Some points, each followed by its number:
[ 20  26  28 -15  19 -11 -14  -1 -37 -34 -32  -6 -11  24  47  -9  20 -33   9 -42   7 -26  16 -18 -44  -7 -11  27   7   9] 0
[ 20  11   9 -31  -5 -43  23 -11   0  -3 -38  10 -11 -15   1  -2   2   0 -52 -37  16 -33  10  23 -60  28   9   2 -16   1] 1
[-31 -25 -28  14  13  -7  37  18 -32 -16 -18 -13 -14  45   6   7  52  -9  15   7  -5  -6  28  44 -18  23 -12  29  30  16] 2
[  1  -2 -12  34  -6   3 -10 -18  12 -25  -5  -9 -13  -5  -2  -8  33 -13 -17 -26 -13 -34  22   1 -19   9  16  37  24 -11] 3
[-30 -24  -2 -21  30  -9  31 -17  12  30  15  32  15   2 -46  -7 -30  -1 -11  38   6  30 -12  26  28  -3 -19 -58 -25   2] 4
[ 21  25  -7 -15   8  -9   7 -18   0 -48 -68 -27 -16 -17  36 -20  41  22  10 -75 -14 -39 -19 -34 -88  20  41  51  34 -37] 5
[ -4  -5   1  27 -26  37 -55  38 -10  22  34 -36   4 -15   7   5 -20  22 -21  51   0  15  13   5  67 -12 -13 -13 -71  49] 6
[ -6 -11  16 -16  22 -14 -13  -2   0  -1  18  17  21  -4 -18  -4   4 -29   8   7  29   8  10  18  30  -3 -17 -35  -5   1] 7
[-11 -34  -1 -12 -11  27  46  16   1  40  25  12  -5 -14 -27   9  19  -1 -38  21  -9  -1   1  33  11  -7 -16 -58 -17  55] 8
[ -5  40 -29  66 -30  22 -48  56 -13  -6  13 -55   1   8  53 -18 -19  18  -1  42 -25   2  -2   5  54  -8 -55 -26 -27  25] 9
[  3  12  28  26 -10  17 -52  -6   5  40  23 -29   2 -33  11 -26 -45  25 -17 -12  23   1   3 -14  49 -13 -10 -12 -37   2] 10
[ 43 -31  28 -60   4  -8  46 -55  30  -9  -1  33   9 -16 -32   3 -41  50 -41 -16   0  33 -47 -10 -12 -37  54 -22  15 -63] 11
[ 42 -26  36 -60  -6  -5  43 -50  28   2  11  22   7 -21 -21   5 -48  33 -47 -21  -3  30 -46 -12  -9 -40  50 -21   9 -52] 12
[ 39 -25  32 -60  -3  -6  42 -53  30  -3   4  27   7 -15 -25   6 -43  40 -40 -16  -5  32 -45 -12  -6 -36  49 -23   9 -58] 13
[-30 -23   1 -12  27 -19  37 -13   2  28  10  28   8  -1 -38  -8 -13 -11   0  22   3  16   3  30   6   8  -9 -59 -10   6] 14
[ -3  15  -9  11  -6  21 -22   3   8  14 -20  -2   5  -9  24  -6 -17  60  -8  26  -7   8 -31 -29  15   3   8  15   1 -17] 15
[-27 -35 -22  -3  30 -17  62   8   7  16  23  38   2  35 -23  40  15  45  18  63  -5  35 -23  33  45  -1 -13 -36   5  21] 16
[ 21  21  16 -21   3  -7  30  26 -12   2 -29   3   9  -9  10  11  25 -36  28 -19  -1   4 -17  -8 -67   7   2  14  23  25] 17
[-31 -26   6 -20  32 -11  39 -15   0  32  13  33  11   5 -43  -5 -20  -7  -1  29  13  26  -3  27  20   3 -13 -56 -12   3] 18
[ 30 -32  24 -54   2 -13  43 -52  40   2   8  30  10 -11 -34   4 -44  42 -34  -6  -6  36 -41  -4   4 -41  48 -29   5 -59] 19
[-17  14  -1  40 -16 -28 -38  51 -40   9  -4 -21 -26  27  30 -18  28 -21  23   8  13 -22  54  12  20  21 -33  30 -22  42] 20
[ -7  -1  -4  23 -12  22  -8 -20  16   4  -3 -26 -25 -25  -6 -10  10  35 -11 -35  -7 -20  -1 -24 -35  -2  50  35  16 -27] 21
[ 14   8  -6  -9 -21  26  13  10  -3  -1  -9  -2   7 -22  11   2 -26  20 -31  22   8  16  -7   7  22  -6 -19  -8   6  19] 22
New points follow, each followed by the numbers of its two nearest points above, nearest first.
[ -8  -8 -13  13 -22  23 -38 -24  17  25  27 -17  20 -19 -23 -24 -24   0  -2   5  -3   4  -2 -16  56   2 -12  -6 -31 -11] 10 7
[-18  10   1  34 -13 -22 -31  44 -38   9  -3 -17 -26  27  32 -15  29 -24  16  13  16 -24  55   8  17  23 -35  30 -19  45] 20 2
[-20  -1  -4  36 -15 -24 -28  45 -36   9   6 -16 -26  21  30 -11  30 -29  14  10  17 -23  53  14  20  22 -38  27 -19  41] 20 2
[  1   0 -18  26 -13   5  -8 -13  18 -20   6  -6 -14  -3   1   0  19 -17 -24  -9 -14 -25  25  -5 -13   2  10  31  15  -1] 3 21
[  0   4 -10  40 -11  -1  -9 -14   7 -19   0 -14 -11  -5   6 -12  31 -19 -14 -23 -14 -37  31  -5 -16   5  13  42  21  -4] 3 21
[-12  -1 -49  18  -7  23 -43  27  12 -47 -29 -12  10 -17 -13  -8  20   8  -8   4 -38 -15  27  37  11  28   3  29 -11   4] 3 22
[  3  -1 -17  30  -4  -1  -5 -14  11 -23   3  -7 -12   1  -1  -1  30 -17 -20 -19 -15 -28  23   1 -20   3  12  35  22  -5] 3 21
[ 36  17  11 -16  -4   1  20  31 -12  -1 -29 -10  11 -12  11   9  20 -32  13 -24  -7  -7 -19 -10 -71   9  12  32   9  24] 17 0
[  9  17   1 -26  13  -3  78  35  -3  -6 -48  32  23  11  17  20  25  18 -15   2 -21  25 -42   2 -59   3   5 -22  23   7] 17 1
[ 12 -26  17   2   3  18 -20 -29  19   5  48   2  14 -19 -40   0 -15 -25  -9  -3  36 -10   6  10  55  -7 -35 -25  -7   4] 7 10
[ 13  14 -24  40   3  15 -45  -3  -2  -7  16 -57  11  -7   5 -29  25 -17   5  -9   1 -57  20  -8   1  14  -4  30  -5   1] 3 21
[ 18   2   7 -30  -8 -39  21 -11   3  -5 -32  14  -8 -16  -4  -1  -2   7 -52 -27  12 -24   8  22 -51  22   9   1 -15  -2] 1 3
[ -6  -9 -14  18 -26  25 -43 -26  24  21  33 -15  20 -18 -23 -25 -33  -5  -6  11 -11  10  -1 -13  64   1 -18 -18 -39  -3] 10 6
[-33 -25 -30  16  13  -9  35  21 -40 -12  -9 -11 -15  45  -2   6  49 -11  16  10  -4  -6  33  46  -8  17 -22  18  24  29] 2 20
[ 26  17  15 -15  -2 -12  23  29 -11  -2 -27   3  15   3  16   8  17 -26  19 -16  -9   5 -23 -13 -61   2   7  16  15  19] 17 0
[-27 -23 -30   9  12 -12  45  19 -30 -15 -23 -19 -20  44   3  10  58  -7  15   4  -5  -7  19  42 -21  16 -11  34  29  16] 2 3
[ 38  14  10 -14  -6  -5  25  33 -16   1 -31  -4  21  -9  19   7  20 -32  17 -16 -11  -1 -21 -12 -65   5   8  20  15  22] 17 0
[-34 -19 -33  15  12  -9  29  19 -32 -18 -14 -17 -14  43   1  11  48  -5  20  12 -12  -3  27  42 -12  20 -14  26  24  18] 2 3
